In the data rows, 128 means zero.
What is the hidden score of each row? Scores go from 0 to 30, and 15 is about the middle. The score is a weighted sum of the row's numbers plus the product of two more (or one squared), each taken from its middle value.
[118 112 126 118 121 121 118 129 115 132 130 148 161 136 131 146 134 163 146 125 159 149 109 126]: 19
[143 158 156 158 160 151 138 164 150 166 181 158 178 171 162 140 134 165 133 139 126 134 152 151]: 16
[137 124 122 127 125 130 130 111 164 176 160 147 165 154 159 172 154 165 156 164 151 184 150 166]: 16
[ 88  98  86 103  86  86 104 100  92  94 101 102  79  84  87  87  96  95  96  97 102 110  81 102]: 10
[134 147 135 150 147 138 149 126 141 153 126 152 140 142 159 141 135 158 142 150 133 137 128 141]: 10
[106 110 109  87 107 107 108 107 100  87 102 103  97  94 101 116 101 114 120 119 114 101 106 106]: 14
[192 171 170 168 187 168 168 163 154 155 159 143 140 154 133 144 146 143 155 142 158 156 125 164]: 23
[145 137 137 159 137 142 139 141 141 153 150 154 152 134 156 157 160 154 167 167 163 190 184 173]: 13
[113 110 124 128 124 119 122 126 146 151 126 130 150 129 127 134 151 129 156 156 153 165 145 136]: 16
[134 141 149 159 140 153 137 141 141 161 157 165 167 167 186 163 168 149 189 181 177 179 166 196]: 24
[145 170 152 163 149 161 163 146 157 136 144 154 101 131 105 129 113 108 104  98  89 110 115 120]: 20
[ 80  71  81  74  77  70  67  62  68  70  81  89  73  97  79  85  73  96  79  77  72  80 105  75]: 14
[115 113 118 106 112  96 128 132 144 141 143 151 159 151 173 143 166 149 140 133 136 136 134 136]: 3
[144 149 152 160 163 168 165 157 155 159 148 140 151 136 131 140 133 124 125 120 124 139 132 141]: 21
[124 112 129 100 124 117 111 109 111  64  85 106  78  82  92  68  88  87  68  67  68  46  75  67]: 12
[ 66  63  62  78  80  82  93  68  78  91  82 103 107  96  98  87  95  87  82  98  85  77  52  97]: 24
[144 135 131 147 141 121 142 125 112  76  64  57  60  34  54  26  50  68  41  52  43  59  49  69]: 16
[158 138 143 147 141 152 142 153 155 151 158 168 157 164 151 167 172 174 166 183 182 181 188 175]: 17
[147 147 147 137 159 147 152 153 116 141 159 139 141 144 137 145 155 142 156 131 132 126 127 123]: 17
[120 121 105 122 106 116 129 118 132 114 112 135 120 113 115 113 114 132 125 128 129 118 129 135]: 11
[ 98  81 101  88  79  76  73  85  65  98 129  81 116 119 123 115  99 106 101  95 109 126  78 112]: 18
[154 171 165 173 153 157 157 144 141 159 153 147 158 153 161 138 154 166 144 145 173 149 132 143]: 23
[ 84  81  78  73  77  66  82  85  67  84  72  81  86  88  79  82  93  77 105  75  82  81  91  79]: 18
[123 122 137 116 137 129 128 137 139 135 164 169 139 144 165 163 153 177 157 170 154 149 151 167]: 9
[ 72  84  62  78  81  77  84  66 105 106 108  71 108 112 127 111 111 139 123 121 135 138 129 137]: 7
[127 140 140 150 146 136 117 163 140 143 168 159 164 163 160 140 150 135 143 132 137 137 135 139]: 11
[162 157 164 157 167 156 161 152 133  91  63  82  84  77  78  94  56  88  85  81  80  85  60  67]: 15
[ 66  70  67  65  73  46  63  67  54  91 105  86 111 107 107 110 124 120 121 116 119 114 143 115]: 9
[154 145 146 149 151 140 129 167 172 152 164 162 139 131 145 139 140 157 155 141 156 139 151 160]: 12
[151 152 169 144 162 170 167 169 161 177 172 169 173 168 171 180 179 165 182 189 189 170 173 191]: 14
[147 156 137 149 136 145 142 134 133 117 121 121  98 103 118 103 107 144 122 119 113  78  86 109]: 12
[159 146 158 149 154 150 123 136 140 165 128 154 138 148 152 161 135 156 145 150 150 143 141 133]: 20
[128 113 133 118 117 114 115 127  99 128 148 140 151 162 128 138 134 151 130 141 142 154 152 143]: 17
[110 103 129 107 103 108  88 108  94 101 114 108 131 121 112 119  98 108 102 107 100 103  88 121]: 26
[105 121 105 119 116 104 106 110 101 109 103 101  99  96  94 101  91  79  98  86 106 108  93  74]: 12
[ 59  78  38  60  46  70  81  74 108 103  96  78  75  99  98 101 113  95 103 107 106  91 115  93]: 3
[146 146 144 157 162 141 166 151 146 146 162 133 155 160 181 168 174 160 166 155 142 136 154 160]: 5
[153 153 171 145 169 153 155 159 147 152 148 110 163 143 137 139 146 144 133 137 134 143 111 122]: 17
[121 123 104 122 117 117 112 130 131 124 123 135 137 138 125 133 148 134 142 143 130 130 145 142]: 16
[135 140 149 145 156 132 137 138 171 146 148 173 154 163 133 123 144 139 140 139 147 129 139 122]: 17
[ 75  71  73  66  75  54  72  70  83 115 105 110 119 120 123 130 140 133 140 141 130 113 134 140]: 22
[127 147 147 151 143 149 134 152 174 127 175 154 152 160 159 141 173 165 163 162 162 130 146 139]: 9
[160 162 164 167 161 158 155 173 146 134 144 120 117 138 138 130 121 131 132 146 149 128 112 133]: 10
[ 66  44  59  56  54  61  66  61  65  83  63  57  64  74  88  73  75  81  74  69  97 116  82  85]: 13
[170 160 164 157 160 166 159 168 186 180 160 159 156 171 174 170 180 169 167 154 164 160 186 157]: 17
[179 171 179 177 184 176 168 179 177 183 182 179 197 178 173 179 177 181 190 175 179 172 193 194]: 18
[102  97  96 105 105 119 109 106 136 104 116 108  88  91  91 112 102 109 103  93 110 118 119 105]: 14
[123 129 114 129 125 123 118 135 138 143 109 121 130 133 128 120 133 120 119 103 126 109 116 120]: 13
[ 98 100 112 103  91  97  94  89  94 118  71  75  97  74  89 120 107  96 102 100  90 114  83  85]: 17
[ 89 104 103 101  90  93  97  98  92 106 108 105  97 102  84  81  76 107  82  87  97  90  96  95]: 14
[117 110 107 110  93 115 118 126 137  89  83 101 105  89 105  87  70  91 101  85  91 115 108  86]: 7
[139 135 147 152 148 148 153 136 171 170 159 160 145 158 158 159 153 161 140 173 151 154 166 162]: 16
[150 151 155 152 159 141 138 133 112 126 127 124 123 124 121 119 123 129 142 130 135 137 134 135]: 16
[120 116 124 104 117 118 109  91 131 122 134 127 109 131 127 148 116 141 133 126 112 104 126 118]: 15
[156 151 127 137 143 144 131 154 154 162 160 132 139 155 138 146 154 147 139 135 137 149 133 108]: 19
[125 130 137 132 130 140 129 163 162 170 151 155 140 152 133 131 127 112 128 118 143 113 106 101]: 15
[148 130 141 134 145 155 152 155 162 155 157 159 154 160 146 138 148 138 141 168 141 137 129 148]: 16
[156 163 157 158 153 174 156 175 173 176 194 208 217 200 183 185 165 152 174 193 178 191 188 194]: 16
[136 144 139 121 132 146 135 147 109 152 127 104 118 139 137 136 121 110 140 135 127 117 131 135]: 11
[152 143 169 149 167 147 146 151 151 152 139 160 183 172 193 186 171 172 176 179 186 188 188 189]: 16
[124 122 128 125 116 106 106 121 108  97 102  85  98 108 112 103 108 106 112 109 109 111 120 106]: 9
[ 70  93  90  87  74  81  68  95 108 119 141 111 138 134 138 137 147 150 153 157 180 175 184 168]: 7
[161 151 140 143 141 141 157 141 140 144 145 132 119 143 140 147 156 167 140 152 159 154 143 139]: 21
[ 86  87  69  91  72  81  87  83  92 109 128 122 132 133 116 138 134 126 133 131 154 144 141 134]: 14
[126 114 112 123 109 127 106 113 137 156 151 165 194 173 174 172 191 172 159 178 163 155 156 160]: 20
[140 124 131 119 127 140 145 144 152 157 162 172 174 178 191 180 193 185 189 170 153 159 146 158]: 14
[132 125 127 118 120 138 156 124 133 140 153 150 144 145 154 160 138 161 137 156 156 142 130 135]: 16
[99 93 90 97 95 86 82 78 72 69 76 59 92 75 67 88 78 72 77 97 89 79 69 76]: 21
[ 64  76  71  64  61  81  71  49  90  48  59  84  83  70  82  92  86 102 100  95  98  85 109 110]: 22
[136 119 120 138 145 122 141 130 129 111 114 110 105  94 103  97 101 102  90  84  93  57  81  89]: 16
[ 93  93  95  89  98  85  98  63 102  88  76  90 104  96  96 103 101  91 114 105 109 100 129 115]: 19
[133 131 146 141 148 145 133 147 131 122 155 150 143 132 143 150 144 156 151 136 145 142 135 145]: 14
[126 127 123 131 120 120 114 144 131 156 137 129 141 145 133 109 108 123 117 132 119 114  98 102]: 12
[ 76  81  75  77  90  72  86  69 103 103 116 134 119 127 119 111  96 117 123 107 108  94 106 115]: 23
[172 173 160 176 172 190 174 181 183 199 193 181 179 173 160 156 164 164 172 187 162 192 179 179]: 22
[122 108 110 117 105 124 140 106 127 116 132 116 123 118 103 108 127  94  89 113 100  75  91 102]: 21
[139 145 148 137 148 145 144 140 133 144 116 117 129 120 137 129 148 124 140 129 157 160 138 138]: 13
[141 139 118 136 139 134 142 150 140 121 113  97 124 119 103 123 110  85 104 114  96 116 112 104]: 11
[ 93  95 103  78  89  74 101  92  77  91 101  73 114 110 111 126 139 116 132 134 168 154 161 154]: 8
[111 117 104 108 111 101 106 113 111  85  86 101  91  69  72  77  86  89  85 101  82  85  71 104]: 17
[107 101  88  69  94  77  80  96  91 127  95 116 113 110  81 108 101  89  90  94  83  85  93  89]: 21
[ 88 104 120 118 110 113 114 120 109 118 123  96 136 132 133 138 141 146 132 142 143 150 116 136]: 9
[114 105 114 103 108  94 113 118 101 123 146 146 140 153 159 156 158 159 145 154 143 171 163 155]: 7
[134 137 147 133 154 135 162 158 140 131 166 130 145 139 120 127 146 116 123 134 113 126 120 119]: 17
[107 118 111 115 114 128 124 127 130 104 135 112 104 104 109 103 114 128 130  98 130 118 127 134]: 10
[184 206 203 170 186 172 191 167 174 158 175 192 169 164 158 164 147 146 165 149 144 157 136 166]: 14
[ 85  90  97  93 110  92  83  79  79  88  79  63  86  82  92 100 101  98 108 100 106  79 101 107]: 19
[ 98 112 100  98 101  72  92  99  89  92  95  98 100  79  75 104 111  74  88  88  78  77  80  86]: 14
[148 136 149 140 131 160 127 127 149 137 142 147 127 141 137 151 133 133 145 124 146 164 146 132]: 20
[102 123 107 107 115 104 108 109 109 161 139 122 133 121 143 131 118 124 117 114 115 107 120 114]: 10
[ 92  95  96  94  96  95  98 117  83 127 144 120 144 164 174 157 159 176 150 151 147 155 160 159]: 4
[136 160 136 142 146 133 131 138 126 155 157 146 141 156 138 130 118 138 121 111 107  98  98  97]: 16
[143 147 136 144 131 141 149 138 147 138 144 165 171 153 146 147 155 125 147 144 159 156 148 149]: 15
[ 76  64  72  76  60  70  68  86  65  82 109  95  92 115  97 106 108 119 107 129 129 144 110 129]: 19
[115  99  86 111  95 108 109 102 111 102 118 109  75  96 110 118 101 104 117 116 123 135 112 130]: 14
[ 84  74  75  65  88  83  90  75 104  99 119 116 115 113 137 138 136 116 124 131 134 141 122 158]: 26
[135 118 143 122 137 123 150 140 141 133 120 128 112 118 109 139 127 129 130 112 121 128 117 132]: 14
[ 96 130 123 114 112 116  97 112 112 126 125 114 126 125 115 132 121 118 128 131 140 126 131 130]: 13
[149 157 148 168 142 163 161 162 163 183 165 179 168 170 170 172 171 193 190 180 182 172 180 176]: 16
[118 126 111 145 143 117 128 137 149 133 145 118 118 126 130 140 149 150 133 139 150 148 128 149]: 9
[129 122 123 129 135 128 127 121 132  96 114 121 135 142 113 122 124 136 137 143 136 145 135 139]: 23
[118 107 109 103 124 109 116 123 126 118 117 126 107 100 114  90  97 113 102 105 110 127  88 103]: 12
[142 154 141 141 136 125 172 154 149 160 129 152 139 171 136 151 147 173 144 162 145 126 151 149]: 12
[104 121 113 123 105 127 110 136 117  98 120  90 109 116 125 117 112 112 105 121 116  90 140 114]: 4
[170 160 184 185 189 165 182 182 182 171 170 156 153 167 149 136 146 162 155 152 153 143 167 150]: 22
[133 135 134 123 131 111 121 116 113  97  98 109 108  89 105  94  93  99 101 111  91  90  90  88]: 12
[141 130 117 110 139 132 136 111 109 141 120 116 125 127 121 128 152 140 126 130 126 146 138 128]: 22
[ 87 101  89  96 108  92 107  92  91  86  94  96 113  95 104 115 120 117 119 114 138 116 101 119]: 14
[ 99 103  84 101  96 105  89  91  91  93 118  99 112 128 135 132 146 158 133 124 124 144 130 138]: 12
[ 74  87  84  87  89  84  76  80  80  93  79 105  95  94  82  90 113  77  85  82  82  83  86  88]: 20
[140 154 144 159 152 154 163 154 135 125 111 110 101 100 106  99  94  99  86  97  80  92  89  88]: 18
[176 185 186 192 157 179 158 152 183 125 112 125 108 127 112 130 101 116 135 121 146 129 135 146]: 17
[122 129 116 116 127 112 105 115 157 130 159 153 169 164 146 159 146 130 136 127 154 133 129 144]: 21
[138 121 119 124 120 116 125 122 115 120 106 115 110 110 130 127 119 111 109 110  92  95 118 110]: 10
[127 147 151 141 146 143 132 138 152 158 161 148 143 148 135 148 130 159 141 146 129 128 124 126]: 15
[ 79  84  99 100  95  68  79  77  85  86  54  65  79  60  67  49  63  45  59  66  60  57  81  57]: 11
[139 129 145 143 115 139 119 131 134 136 145 132 140 117 113  97 113  83 116 117 122 127 130 134]: 18
[154 156 141 148 157 148 161 165 160 139 142 156 168 146 138 149 132 139 153 146 136 165 154 167]: 14
[137 149 148 150 134 141 144 134 147 168 154 165 182 184 174 198 186 185 199 185 202 219 189 193]: 16
[142 146 154 173 162 163 162 163 185 192 202 193 193 170 178 168 177 188 171 180 182 176 188 206]: 21
[118 114 107  92 106 107 105 111 123 148 125 116 126 120 119 119 131 124 110 104 115 111  89 108]: 16
[115 130 129 117 116 108 114 104 114 128 118 114  95 104 104 100 120  78  94 103 100 115  99 116]: 13
[ 79 101  75  90  83  98  85  84 109 108 103 107  82 108 108 122 118  94 123 122 113 117 123 119]: 18
[147 145 148 151 149 152 163 128 138 156 122 139 134 130 130 131 136 128 141 140 152 150 156 148]: 20
[123 119 121 120 128 115 131 128 142 163 159 167 142 153 151 127 142 131 133 125 133 129 120 125]: 13
[124  82  99 114  91 124 104 100 124 141 139  98 127 128 131 113 108 106 118 108 118 104 116 117]: 17
[110 138 139 112 116 109 118 120 109  85 130 114  94  91 105 122 109 102 102  95  87  81  76 101]: 7
[148 138 142 157 142 157 147 142 138 157 114 138 148 117 116  97 130 110 102 108 112 113 115 127]: 27
[186 174 196 177 183 178 156 175 193 159 168 160 154 155 154 163 156 151 150 141 154 177 139 163]: 19
[ 99 117  99 115 109 125 105 126  98  85  67  96  80 104 100  64  83  75 107  89  97  97  98  67]: 14
[122 105 104 100 113 117 116 103 122 128 119 112 108 124 134 128 139 133 132 111 137 126 112 137]: 16
[144 148 148 144 162 167 160 138 162 133 157 153 145 147 139 128 137 134 130 125 114 119 125 122]: 17
[125 125 110 114 104 126 112 119 133 131 140 124 123 128 127 117 110 108 109 105  95 108 108  79]: 13
[ 54  70  58  52  63  68  52  67  47  77 107  76  82  89  73  78  73  47  94  68  72  57  61  68]: 27
[156 154 147 126 139 158 161 138 125 123 105 133 103 109 118 101 107 122  97 121  98 122 104 103]: 18
[106 127 113 138 108 120 105 146 117 106 102 112  97  82 103 106  98 104 107  97 102 110 107 102]: 7
[177 182 178 183 161 183 192 193 191 177 161 165 181 174 163 169 157 166 181 163 151 147 171 171]: 12
[148 158 143 167 154 150 138 138 177 173 153 158 158 152 130 139 156 179 170 164 168 198 170 190]: 20
[73 84 98 98 82 86 72 89 89 86 78 77 78 65 71 47 64 68 66 57 44 45 52 60]: 13
[177 185 180 179 179 189 171 177 169 184 152 176 175 175 170 169 164 171 167 152 175 155 159 167]: 19
[152 156 164 147 163 135 151 123 139 119 102 119 127 109 116 101  91  98  91 110 110 125 109 102]: 13
[135 126 143 125 153 145 152 143 116 111 127 139 109 113  99 105 117 108 123 125 128 133 135 128]: 17
[113 114 124 107 118 130 133 114 110 103  95  86 100  92 100 104 112 118  89 106 114  98 107 116]: 16
[159 169 178 158 169 160 184 179 145 163 144 144 170 148 151 141 145 153 139 140 139 166 153 160]: 18
[ 69  87  84  78  80  87  92 109 104 101 101 102  66  92  76  53  82  81  75  74  78  79  65  76]: 8
[155 168 134 149 151 142 139 154 133 127 120 104  99 117 102 122 113 116 109 128 122 126 128 107]: 14
[48 53 45 39 51 43 51 55 48 41 72 68 59 60 68 76 70 57 80 70 89 66 77 79]: 21
[113 101 114 114 111 114  93 106  78  77 100  70  88  67  80  92  79  72  89  72  79  96  64  68]: 18
[133 139 131 126 128 127 120 137 119 141 126 127 119 118 105 114 125 122 116 122 119 133 131 132]: 17
[181 210 170 170 182 178 174 167 163 157 156 152 127 133 146 140 137 125 127 123 121 118 121 124]: 18
[125 104 109 114  95 106 113 117 115  76 114  84 124 108 103  96 117 103 105  97  91 101  95  83]: 11
[105  91  96  98 105 104 105 103 101 113 119 104 120 117 138 122 137 112 111 130 135 136 136 166]: 12
[215 196 193 214 198 211 230 205 180 172 194 188 192 200 187 213 205 190 195 199 215 208 202 210]: 27
[130 124 147 145 127 149 146 176 173 165 166 150 149 168 174 164 165 163 171 165 166 162 174 173]: 5
[125 130 120 108 115 114 112 122 109  96  95 110  93  82  88  66  85  65  54  86  76  83  53  85]: 13
[143 144 145 144 145 143 127 163 143 154 129 145 157 143 154 130 128 127 145 130 140 133 132 120]: 13
[111 139 120 110 141 126 112 127 140 139 105 145 139 137 123 139 134 157 134 139 132 142 123 132]: 19
[125  93 128 105 130 115 121 109 102 116  89  93  96  99 114  91 101 103 101 104  99 112 110 106]: 14
[129 134 134 139 127 123 127 124 125 114 115 118 117 126 121 134 121 116 125 122 116 116 145 117]: 10
[124 127 118 136 112 122 123 119 108 124 101 121 110 112 115 113 116 115 108 123 117 101 124 107]: 14
[111 110 111 111 104 110 118 111 137 138 114 138 133 130 132 135 163 129 151 151 139 148 151 129]: 13
[ 94 112  83 107 114 115 114 111 101 106 113  99 124 119 126 148 120 136 125 140 127 145 132 142]: 9
[ 71  77  64  81  69  79  64  84  99  77 105 100  81  78  66  96  96  84  64  60  66  88  88  74]: 14
[132 153 132 125 153 140 142 140 135 114 114 119  95 109 115 123 102 106 121 137 107 126 131 129]: 9
[122 109 117 112 115 112 107 108 113 148 164 137 129 150 133 151 143 115 145 144 131 154 132 156]: 24
[110 113 101 104  96 100  98 106 111 108  97 103 117 106 104 108  89 109 119 119 108 114 137 120]: 13
[133 139 123 140 143 145 128 135 133 147 150 143 136 144 131 139 124 146 126 122 127 124 100 121]: 18
[ 98 108 105 109 102 101 105  98 103 113 107 112 130 117 120 129 124 143 134 129 141 155 138 130]: 12
[ 83  99  96  84  83  94  84  68  91 108  98 106 112  95 119 122 129 108 106 129 104 103 117 118]: 13
[ 46  66  65  68  60  66  64  74  60  85  90  92 103 114 100 110 117 104 112 116 116 109 107 123]: 22
[161 151 137 154 136 142 142 161 140 134 153 140 125 145 136 161 145 149 155 145 137 155 150 148]: 12
[152 174 147 163 162 162 150 143 150 143 123 138 148 141 140 136 152 129 152 141 139 159 147 137]: 15
[118 142 123 133 134 117 116 122 100 129 142 133 145 133 132 141 126 153 133 146 149 155 140 148]: 12
[144 162 164 162 167 175 150 168 156 145 132 151 122 108 110 132 114  92 110 114 109  93  98 106]: 18
[136 161 148 142 157 133 142 142 140 161 139 160 155 170 140 143 158 134 129 126 126 116 117 125]: 16
[ 85  90  81  77  84  82  80  78  46  64  74  80  92 108 108 110 125 102 100 108 118 105 117  97]: 13
[ 99  95 103 103  99 102  92  87  95  82  60  62  66  78  55  80  70  70  70  77  84  80 109  77]: 15
[119 120 122 113 132 133 128 135 138 148 143 150 169 158 148 151 169 159 146 160 175 136 162 162]: 15
[106  92  99 111 116 122 109 117 103 120 107 100  97 104 101  90  92 119 103  83  97  98  91  99]: 16
[142 132 128 124 141 115 114 127 100  97 132 125 127 130 121 121 132 118 120 125 137 128 128 123]: 16
[188 184 173 180 193 181 193 176 186 184 174 191 169 152 177 169 163 171 163 169 163 154 178 171]: 23
[157 144 153 147 132 152 151 151 139 134 148 135 119 124 136 130 133 134 137 124 127 126 139 127]: 17
[ 88  63  92  95  77  77  91  98  90  96  74  75  97 106 100  99 122 109  95  98 114 106 127 112]: 10
[156 159 160 166 148 166 152 160 160 146 131 147 120 121 112 119 122  88 105 125 112  92 100 115]: 18
[129 129 147 124 125 130 141 141 136 136 137 130 137 140 158 161 140 144 141 155 145 135 158 143]: 5
[169 172 147 178 179 177 185 164 155 168 165 187 160 167 157 146 155 146 159 170 174 166 163 167]: 19
[ 95  72  99  94 100  66 106  91  63  66  63  75  73  75  76  75  72  75  76  67  63  66  65  44]: 10
[164 175 150 154 161 168 157 141 170 172 146 144 146 163 171 155 140 173 150 153 152 147 151 158]: 12
[107 111 111 103 115 122 112 106 101  96  96 106 107  92  95  97  74  91  89  89  77  77  86  89]: 14
[ 95 115  89  98  98  98  99  92  89 100 109 137 160 143 127 162 147 150 136 141 147 139 165 149]: 14
